Each row is where one point has got to under a steady rotation. How many ticks took it there?
The counts run from 0 to 685.
[ 14  14  19  -5 -11  -2  75  -6  46  13 -52  -9   3 -32   1  21 -15  -3
   7  30  25 -27 -18 -19  72  13  12   4  -3  52  23  -2  16   3 -53  14
  -7  12   2   2 -30  41 -24   2 -30  24   5  68   6 -37  -5   6  -2 -15
   0  11  11  -2 -10  28  14  35  14 -24   7  15  26 -18 -27  33  -3 -24
 -19   7   0  -9  -8 -20   3  11  -7 -14 -12 -22  59 -25  -7 -23  -4 -34]	50
[ 16  22  54  24  45  15  21 -30 -25  37  48 -12   0 -32  26 -12 -14 -20
   6   9   0  -5 -10  58  47 -26 -19   7   2  33 -15 -27  -5 -16 -30 -28
  37 -12  44  16   9  33  23  -2 -13 -42  25  27   2   3  -9  10  26 -32
 -25  38  -7  27 -10 -32  26  10  -9 -43 -32  23   1  23  -2 -14  56  22
  37  17 -12   6 -31 -18   0   5  18  10 -11   0  19  -6 -22  11 -26   1]	158
[ 13  36   6  -1 -37  52  34  -2  12  -9  29  -8  11 -47 -22 -17 -61 -25
 -21 -11  41 -12 -36  21 -16  18  -1  -7  14   1  11 -32   0 -20 -40  11
 -25   7  22  29 -25  -4 -14  51 -15   1  25   1 -25   9   4 -18 -16 -19
 -39 -35   7  19  12 -28 -16  23  -5 -12  29 -16  32  34  18 -17 -45  27
   7   8 -33  11  20  -8  38 -43  56   2 -43  12  17   9  -9 -34  -4 -21]	581
[ 24  22  62   3 -12  -4  30 -17  -9   4 -11  -6  25 -32 -37 -24 -33 -29
   7  54  25  11 -45  27  43  10  18   8   4   7  20 -42  19 -37  -4  -2
  21  -7   3  42 -17   6  -8  20   1  -4   8  39 -31   1   2   3 -21   4
 -26  11   1  12 -44  -5  18 -12 -15   2   0   5 -16  28   9 -13 -43  37
 -17  22 -33   7  -7 -76  20 -46  20  19 -18  -4   4 -45  -7 -33  13  21]	59
[ 10  28  35   0 -12   2  15  -4 -36   3   5  -3  49 -16  -7  10 -15 -44
 -31  31  -6 -47 -22  32  28  -1 -46  45  28 -11  23 -15  15  11  34  -9
  30 -13  69  27 -14  26 -26  28  -8 -11   7  44 -10  36   5  11 -45 -24
  -8  10  16   3  -5  -4  15  65   3  -3  19  -5  35  29  11  -1  40  29
   6 -10 -30  -4 -46  -5  38 -29   6 -14  -4  14  14   8  -1 -23   9  29]	350
[ -5  17  53  11  20  30  38 -29 -24  28  30  23  20 -31  25 -18 -35 -24
 -15  25  45  26 -52  61  45  -3  19  36  28  70   9 -28  -4 -22 -11 -23
  -3  -2  17  56   3  -3  -2 -34 -10 -11  11  -9  -4 -18   7  31   0   5
   8   0 -12  12  13  31   8   8 -13 -14 -12  26 -16  23  -7 -21 -14 -18
  11 -25 -53  18 -31 -22  -9 -13   1  37  -9   3  33 -19  -1 -22  -5  23]	506
[ 17  20 -16  -3 -23  28  15 -24  14 -23   4 -13  -4 -47  14 -15   6  -1
   4   1  26  -9 -16  -1  35  18  12  32  12  41  25  -3   8 -23 -53  17
 -18  32 -41 -24   6  18 -51 -24 -10 -22  17 -16  -9 -51 -16   1  24  16
  -8 -59 -30  10  12  29   9   2  -3 -21  15  60   4   1 -42  38 -21 -41
   0   7 -32  -4   3  13  -1   3  -5   9 -24  -3  59 -14 -40 -27  18 -45]	648
[ 33 -43  16   1 -23  27 -20  27  19   7 -22   8   2  24 -17 -19 -12 -15
   5  27  50 -44 -41  11  40  53 -27  14  10  -5   0 -33  13  39 -15  -8
 -16 -38 -21  56  32  -2 -19  32 -26   1  44  -3  15 -28  -3   2 -13   4
  18  -1  -8  45  43  -8 -11   1   6 -17 -15   2  34  26 -33   6 -43  15
 -11  -7 -32   4   4 -14  -3 -17  30  -1 -14 -32  -2  -5  -6  22 -44 -31]	383
[  9  45 -13   7  13  -2  13   7   4  14  42 -29 -24 -76   9   1 -20 -50
  23  -3  -7  11 -36   8  47 -12 -37 -14  10  26  15 -13   8  12 -29  13
  15  -5 -25 -13  11  34  21  26 -14  11  22  13 -10 -36 -10 -11  49 -19
 -27   7   4  10   6 -28   7   3 -46  -4  -7  -7  24   6 -10  -4 -26  -7
 -33  57   7 -35  -8  20  28 -38  62  15   7  19 -22 -32  -7  -9   6 -30]	527
[ 27  14  50  17   8  20  65   8  17  -5  52   1  13 -13   2 -18   6  -6
  23  18  30 -11  -9  12  43  -7  37  23  27  26   0 -46  -7  -4  -2 -22
  41  -1   6  26  -7  22 -10 -15 -37 -50  25  37   4 -12 -11  39 -29   6
 -27  20  -7  12 -32  -3  12  19   5 -11  19  28 -21  30 -31  14  -2  21
  32   1 -18  -4 -69 -57 -24   0  23  18  15  13  -1 -48 -23  -9 -12  13]	570
[-13   3   5   1   4  12  16   4  14 -14  15   1  31   7   9  -5  40 -28
   8  -4  11 -52  -7  27  25   8   7  50  14   2  27 -37 -22  -1  -8 -16
  20   9  32  13  -7 -31  -6  -7  27 -47  40  32  22   4   2  21  14 -36
  -3  29  -9  18  59 -13  21   2  17 -32   4  55  28  26 -10   5  21  23
  45 -26 -45  22 -39  -2  -9  22  13  12  -2 -30  56 -17 -55 -25  -6 -38]	230
[ 52  27   2   3  25  20   8 -40  -3  36  35 -18  12 -25  37 -38 -18   7
 -31 -11  20  -5  -9  31  36 -16 -12  24  -4  55 -26   1   3 -23 -27  -6
 -27   5  25  16  -4  28  -9 -14 -45 -21  16  23  11 -32  -1   1  34 -20
 -33  14   6  27   5 -26 -15  21  -3 -51 -14  11  55  14  -5 -38  59  28
  29  -2  -2  18 -39  -2  32  21  45  16 -42   0   2  17 -22   8 -15   4]	323
[ 11  18 -24  -8   9  11 -30   1  -1   3  36 -34  -6 -43   2 -29  32 -33
   3 -11 -33 -43 -28  -1  33  -7 -51  13   7   5 -17 -29   3  -5 -13   6
  -9 -28   4  22  -1  21 -34  49 -16   5  50 -24 -16 -35  -8 -21  36  -8
 -26 -19  10  20  -5   0  33  10  27  -6   4  27  41  56 -19  28  20   1
 -31  -5  19  -2 -21  25  19 -13  42 -14 -24 -12   4   2 -38  19  31 -15]	639
[ 28  10  26  11 -21  41  -9 -15  30  11  -3 -24   3 -42  -6   5 -11 -19
  -5  10  47 -23 -25  36  24  30  -9 -14  -3 -15  13 -13  -2 -12 -50  -1
  -6   6   0  -4  34 -17   0  23  21  -2  32  -1 -12   0  13 -20  13 -11
  -5   4 -18  60  15 -37 -13   2   7  -9 -13 -11   7   5   7 -18 -45  17
   2  32 -75  10  29  20  32 -17  27  26 -33 -24  39  14 -19 -20 -31 -49]	106
[ 19 -15  36   8  19  24 -42  -7 -20  34  14   0  13  10 -13 -14 -12 -26
  -8 -20 -14  -8 -47  45  40  14 -47  16  10  13 -15 -49  29  24  12 -19
  -5 -30  -6  53  44   4 -24  22  -4  -4  42 -29  -6 -20 -30 -19  20  -1
 -21   6 -16  42  22  -6  30 -23   6 -33 -29  43  24  28   2 -16  14   1
  13  -8 -38  12   3  14   8   6  12  29 -24 -16   6 -34 -55  20  -8   5]	347
[ 16   2  27  31 -13  31  23  31  31  18  12 -20  19 -22   2  34 -28 -55
  37   5  10 -11 -51 -20  60  26 -19  -9  23  10 -13 -27  -3  30 -26 -28
   4 -21  -6  62  26 -15  24  11 -25  -3  11  34   2  -8 -23  10  20   5
   5  55  18  37  25 -67  -3 -20   1 -24 -25   5  65  15 -28  -1 -11  21
  -5   6 -26 -10 -19 -18 -14  -7  35   1  -1   5 -31 -10   0  10 -34   9]	257
[ 53  40  47  25  17  -7   5 -28 -28  11  37 -30  39 -18  14 -36  12 -25
  31  58  25  29 -41  35  25   0   3  29  -6  28  14 -45  30  -7  -5   7
  -3 -16   7  29  28  33  11   0 -21 -25   5   6  18 -12  18  17  11  -8
 -14  32 -17  21 -20 -16 -29   1 -36 -15  -1  14   8  24  -3 -12  12  28
   9  14 -18   6 -67 -15   1 -37  14  45 -18  -5 -20 -27 -30  10  11  -7]	95
[  2  34  37  23  -3  10  25  14 -25  18  79  -9  11 -17 -16  -2   8 -47
   5 -21  14 -19  -6  36  24   4  -8  -5  31   4  12 -69  -7  32  12 -22
  32 -33  27  23  29   7   1  32 -42 -14  41  -3   4  21   0  11 -27 -38
 -43  -5  -8  23  -2 -34 -12  27 -18 -18  28   5  -8  41   1   3   4  13
  30  28  -8  -9 -45  18   9 -35  39  16   1   8  -3 -15 -21   4  -3   6]	222
[-42  30  14 -29  -9   9  32  -1 -11  -3  15   6   8 -39  -1   3  28 -48
   7  -8  11 -40 -45  20  29  -6  -4  -4  50  24  34 -52   9  15  10 -19
  11 -15  17  -6 -17  23 -23  12 -26 -11  37  -2  14 -25  18   8 -14 -27
  -7 -19  20 -30  20  25  27  25  -7   4  26  25 -25  51 -29  43 -46 -38
 -26 -12  -2  -6 -21  -7   3 -32  29  20  35 -10  44 -20 -31  -3  -3 -46]	151
[ 28   7  55  23  26  19  11 -47 -16  24  -7  10  21   3 -17   1  41   9
  -7 -24  13 -14 -43  45  58  -4  -3   5   5  49   1 -44  12 -10 -22 -19
  14 -26  42  39   2  -3 -11  -5  -7 -22  43  20  12  -4  -5  -1 -12 -28
 -26  16  12  14  10  -3   8 -22  36 -25  -6  30  10   9 -15   6   5  -4
  18   9 -42  42 -14  -1  16   6   2  34 -11 -43  14  -2 -50  41  -5 -18]	664
[ 10 -19  10   1  17  30  32   8   0 -11   1  18  14 -31 -19  40  11 -16
  25 -16  13 -29 -29  44  79  13  17  29  -7  44   9 -33   1  24   0   0
  16 -14 -12  -9  27  -9  10  -7   5 -37  46   4  34  10  -8   5 -15 -25
  24   8  -5  14  48  24  20   4   2  26  14  48  -3  -1 -34  13 -16 -19
   7   6 -61  10  -9  36  12   5   2  31  11 -30  41 -17 -55  10 -25 -57]	625
[-14  10   0  24  -1  21  53  26  28  29  -1  14  22 -15   3   0 -53 -18
 -15 -27  43 -21 -14  12  67   1  11   3  12  66 -11 -33 -12   4  -7 -11
 -24  32  -6  31 -26   1  15  27   5  32  15  26  -4   4  14  -4 -40   5
   0  -4  16   5  15   7   7  21   8  40  34  -9 -19  10   8  -2 -30 -27
 -16   8 -43  27 -16  -7  21  27  51  -1 -12   3  24  16   8 -57 -27  -8]	304
[ 27 -10  18  26   1  25   3   4   4  48 -48 -13 -14  -3  -2  32  -7   3
 -37  39  36 -27 -75  18  50   6  -9  44  10  19  35 -12  11  33 -22   6
   5  -4   9   3   9  49 -25  11 -25   1  27  47   0   9  14  -1  -4  -3
  -7  35  11  16  31 -16 -14  12 -38 -19 -28 -28   6 -14  14 -36 -29  55
 -39  44 -62  49  31 -29  21   9  15  -7 -18  17  31  21   1 -11  17 -11]	502
[ 24  72  21  35  -3   7  31  -8   3  21  49 -29  35 -40   5 -28  -5 -37
  -3  10  47 -24  17  32  14  17   6  32  -1  23  18 -45  -7 -35   6  -7
  -1  13  34  -3   1  12   1   0   1   7   7  19 -17   4  20   6   9  -8
 -44 -11 -13  37 -18 -18 -27  36  -1 -32  33 -16  20  44   1  -2  20  21
  26  28 -20   5 -60  22  17 -49  37  17 -33  26   1  -4  15 -40   9  15]	452
[  4 -11  20 -26 -23  36   5   6   2 -14  44  -7  -9 -42 -29 -27 -16 -10
  -2   4  28 -40 -47  18  11 -13 -10 -21  25 -23  11 -25 -20 -40 -16  -3
  11  -4  35  31 -11   0  -4  49   5 -25  43   7  -2  14  12   2 -19 -30
 -22 -18  14  17  -2 -18  12  14   8   9  31  -6 -14  44  -4  -9 -35  33
  14   6 -39  14  11 -43  48 -47  81  -4 -13   0   6  -4 -33   0 -31 -38]	352
[-24  -2 -17   6  13   3  37   1  -6  -5 -17   2   8 -53   0  47  34 -44
   9 -21  20 -54 -39  28  69   4  -8  11  -4  41   6 -27 -24  31   5 -18
  22 -11  16 -18   4  10  15 -17  15  13  35  36  -3  18   7  -4  14 -37
  18   7  -2  16  35  -2  25  32   2  34  19  20   2  -2 -34  17 -24 -30
 -30  19 -49   0 -29  41  23   2  -7   9  13  -9  48  -1 -27 -17 -10 -44]	626
[ 61  54  44  22 -32  -1  28 -11  10  15  -9 -34  59 -24 -16 -31 -12 -14
 -21  35  67 -17   5  14   6  27  -2  16   2   1  27 -11  19 -36  -1  11
 -24  22  23  19 -15   1 -11   2   1  -9   0  36  -8 -21  -1   5 -11  -7
 -29   2 -19  33 -10  -6 -33  25   7 -28  11  -7  25  19  11 -10  20  30
  32  31 -28  11 -41 -21  46 -44  28  28 -39 -21   6 -14   0 -37   0   8]	453
[ 15  38  -6  -8 -16  41  45  -6  31 -23  26 -16  -2 -88 -21  25  -2 -46
  27   8  -2 -25 -16  -3  25  24 -10 -19 -15  -8   7  -9  -2  -6 -43   7
  11 -25  14  -7  -2   5 -11  30 -32  -6  19  34 -29   4   5 -32  20 -23
 -20 -20  -5  35 -18 -27  -7  26  23 -10   2   9  67   3 -31  15 -12  -4
 -21  13 -29 -11  15  27  38 -28  44   4 -20 -10  13 -14  -4  -3  -6 -34]	169
[  7   1  41  45  42  48  16  16  15  -5  -1 -21  39 -49  -6  12  30 -15
  32  -3 -19 -10 -29 -19  73   9 -26  24  45  16  -4 -20  -7  -4 -14  19
  -4   8  29  30  11   2  -3 -18   5 -37  28   7  12 -29 -26  25  33  19
  29  14  15  -4  27  -3  -7 -18  18 -55  -1  53  26  27 -16  63  27  -1
  -2  14 -14  19 -35  13 -48  -6  13  21  12  -1  10 -23 -13   4  15  -6]	127
[ 27  -3  -1   4 -19  24  43  12  24 -11 -30  11  20 -69  -4 -17 -90 -25
   7  32  16   3  -6 -13  80   5   0  50  -4  49 -14  -7  31  -2   7   9
 -12  11 -26  17  -3  25   0  11  -6  18   5  18  -7 -19  -7  -2 -18  21
  45 -14  13   6  -5  44  31  27  10  31  29  31  13  12  -9   6  12   0
 -50 -13 -21 -10 -20 -34  34   1  41  -8  -8  27  11 -14  -9 -45   9  11]	367
[ 38   0  49   8 -24   7  -2   6   0  -2 -22 -20  31 -22 -30 -26 -43 -18
 -14  67  32  -1 -55  22  24  -4  -3  23   6 -18  17 -25  14 -29 -15   7
   6   4  16  60   0   6  -4  11   1   3  29  11  -3  14  -2  -1 -53   3
  14  30  11  24   4 -10   3  -3  -5  11  18   0 -32  30  13   4 -23  37
   1  12 -49  19 -10 -69  25 -40   2 -15 -29   6   8  17 -46  -2   5 -20]	225
[  0   5  40   9 -23  59 -13  22   9  25   5 -24   6 -13 -15  17   9 -22
 -41 -34  21 -55  -7  37  32  35 -17   7  35 -24  19 -51 -14  19 -10 -17
  14  -3  23  -7  21   0 -52  34   2 -25  46  12 -33  17 -17  17  -4  -7
 -42 -11  -4  33   3 -42  13  20  21 -29 -13 -15  25  17 -13   2 -18   8
  14  46 -31  -1  -7  33  10 -29  14  -3 -12   0  23  -9   7 -21   4  17]	540
[ 37  27   7  59  17  -1  12 -16  35  38 -15 -37   3 -29  10   3  10 -19
  11  -4  -2 -10   7 -15  82  -2 -22  16   2  34   8 -31  37  17 -38  16
 -24  16 -23   8  21  32  24  12 -12   9  34  33  24 -40 -18 -19   8   2
 -25  23  12  39  28 -14  -3 -28 -16 -42   6  20   1  -7  23  11  31   6
   9  25  -5  29  17  28 -34  30  26   6 -48  10   5  16 -35  33  -1 -32]	15
[ -2   9   6  -3 -17  54   4   2  25 -24   4   1  20 -55 -14  20 -16 -44
  18   2   6 -16 -25   4  36  17 -16  30  23  23 -20 -24  22   5 -11  -8
 -27   1 -27   6  25   8   5  16 -13  -2  45 -21  23 -24  -5  -1 -18   8
  30 -21  24   5  55  22   7   0   7   2  40  50  -7  12 -18  38 -16 -28
 -11 -13 -42  14  -1  36   6 -11   7  10  13  10  40  25 -53  25   3 -72]	585
[ 19  32  14  -5  -3   1 -21 -16   1  33   9 -21 -23 -26  17  -9  24 -31
 -24 -21  46 -38 -32  46  20 -14 -12 -25  44   5  -6 -26  -2  12 -11 -18
 -11   8 -24 -21  31   6  -1  21  -8   1  51   2   9 -32 -19 -13  12 -13
 -35  20   6  15  38 -29   1  -3 -30  -2 -15 -21 -41  13  -9 -37 -34   3
  -9  56 -26  -1  15  -2  29 -35  60  22  17   5   5  13 -43  -6 -16 -58]	464
[ 35   6  38  -9 -20  -5  17  -1   6  11 -37   8  22  -5 -18 -27 -25 -26
 -29  33  37 -65 -27   5  30  16   0  40  36  -1  13 -46  25 -14  28 -20
  -6   5 -12   7 -11   7 -51  27   4 -23  29  43 -29 -11 -16  14 -48  23
 -19  27  22  17 -27  22  41   6  20  -6  -6   4 -12  21  -6 -20 -10  22
  -3   4 -30   5 -28 -63  33  -4   8  17  22  15  22 -32 -22 -40  19  39]	659
[ 25  24 -35 -20  -1   0   4  10  -4   3  22 -44 -25 -37  25 -13 -15 -32
   1 -13  16   0 -25   5  28 -10 -26   5  15  11  28  28 -13  12 -45  28
  -2   8   8 -30   6  33  12  29   4  -1  23   7   6 -25  -6 -12  42 -51
 -17  13   2  -3  47 -25 -10  47 -59 -28  -2  -1  56  17 -21  -3  -2  28
   0  31   1 -19 -18  27  31  -4  89 -12 -17   8  -8 -10 -32 -35  -6 -44]	361
[ 17   6  -8  -5  19  14  11   9 -26   6  16 -14  -2 -38  11   5   2 -20
 -11 -23   0 -41  22  51  67   2 -28  50   8  25  16 -23  -3  15  28   4
  35  -2  33 -28  14  39 -20  12  -7 -14  23  22 -20  18 -12  -3   0 -37
 -13 -19 -11  14 -29  14  38  76  -8   6  13  22   2   9 -16  -9  45  10
  -3  28 -44 -15 -36  35  29  -7  11  -9   6  14  35 -14 -18 -33  28  -1]	120
[ 12   6  -1  25  -3  30 -44  -6   9  17  -2 -26  22 -14  14 -26   9 -29
  -9 -45  16 -31 -29  24  41  17 -32  12   5  21 -14 -43  -9 -19 -25  -9
 -25  11 -24  22  40 -11 -35  -7 -16   7  53 -30 -21 -27 -29  -3  36  -2
 -18 -14 -32  44  31 -40  20 -37  37 -29 -20  38  22  13 -10   3   9  -3
  22  24 -22  10 -21  22  13   5   9  17 -48 -31   2  -9 -56   7  -3   7]	576
[ 41 -21 -10  -9   6  -8  16   5  18  -9 -30   5 -11 -43  -7 -25 -16   1
  15  13  19   0 -39  -2  91  -2  12  14 -26  61  13 -17  18  -7 -33  20
  15 -16 -15  35 -24  26  15 -18   3  21  31  39 -16 -15  16  -9   5  -3
   2   4 -13  11 -26  41  50  17  14  57   9   9   4   7 -58  -1 -44  -1
 -49  16 -31 -10 -18 -43  20   0  30   1 -32  -8   4 -37 -29 -24   0 -13]	407
[ 35 -28  31  -4 -41  22   6  41   8   5 -26   6   8  24 -32   0 -51  11
 -13  -2  11 -26 -40   3  60   4  -9  30  44   7  24 -36  11   9  17   6
  11  26 -14  31  12  21 -38  44 -15 -32  48  24 -10   1 -30  12 -44   2
 -20   9   3  18  14   5  39   5   0  13  42  35 -17   7 -14 -18 -34  33
  10   0 -38  14   2 -52  17   0  19  -6   2   9  20 -21 -49 -13  -2  -2]	660
[ 30  46   0  -8 -32  20  -4 -12  -5   1  44 -45 -14 -61   9 -21 -17 -23
   3   8   6   0 -42   4   6 -16 -19 -15  16  15  -6 -13  22   7 -38  25
 -19  -6 -18  12  32  69  -6  22 -76 -12  24 -21 -12 -34 -10 -15 -10 -20
 -41 -21  19  15   8 -35 -24  22  -9 -21  24   2  30  32  -9  12  -8   7
  -6  22 -20 -13 -19  19  19 -46  40 -21 -18  22 -22  21 -32  33  13 -24]	133
[ 16 -26  30 -17 -10  14  12  26   7  12 -32  -8  16  13 -20 -11 -34   1
   0 -15  65 -23 -40  24  62  25 -17 -13  12  53  34 -21   7  40 -13  14
 -31  11   6  38  -6  25   1  18   2  24  34  11  -1 -30  13  12 -46 -20
  -1 -32  -9  11  42  26   1  25  -7  12  13  12   9  10 -30  24 -42 -29
 -14  32 -28  -9  -8  -8   8  -8  30   4 -20 -51  37 -36 -23 -19 -35 -27]	343
[  6  21 -24  10   1  -8  -2 -15  11  22  18  -2  -5 -20  -3 -16  25 -20
  16 -29  17 -24 -18  17  48  15   7  32 -19  39  25 -59   9  16 -46  20
 -16  14  -9 -20  15   0  -2  14  -3  16  48 -13  10  -9  19 -28  23 -31
 -52 -16 -40  27  37   4   7  -6 -20 -15  25  54   9  18  -5  18 -46  -7
   5  11 -33  30   4  20  -6  17  19  11 -53 -28  25  -9 -48  -7  17 -52]	142
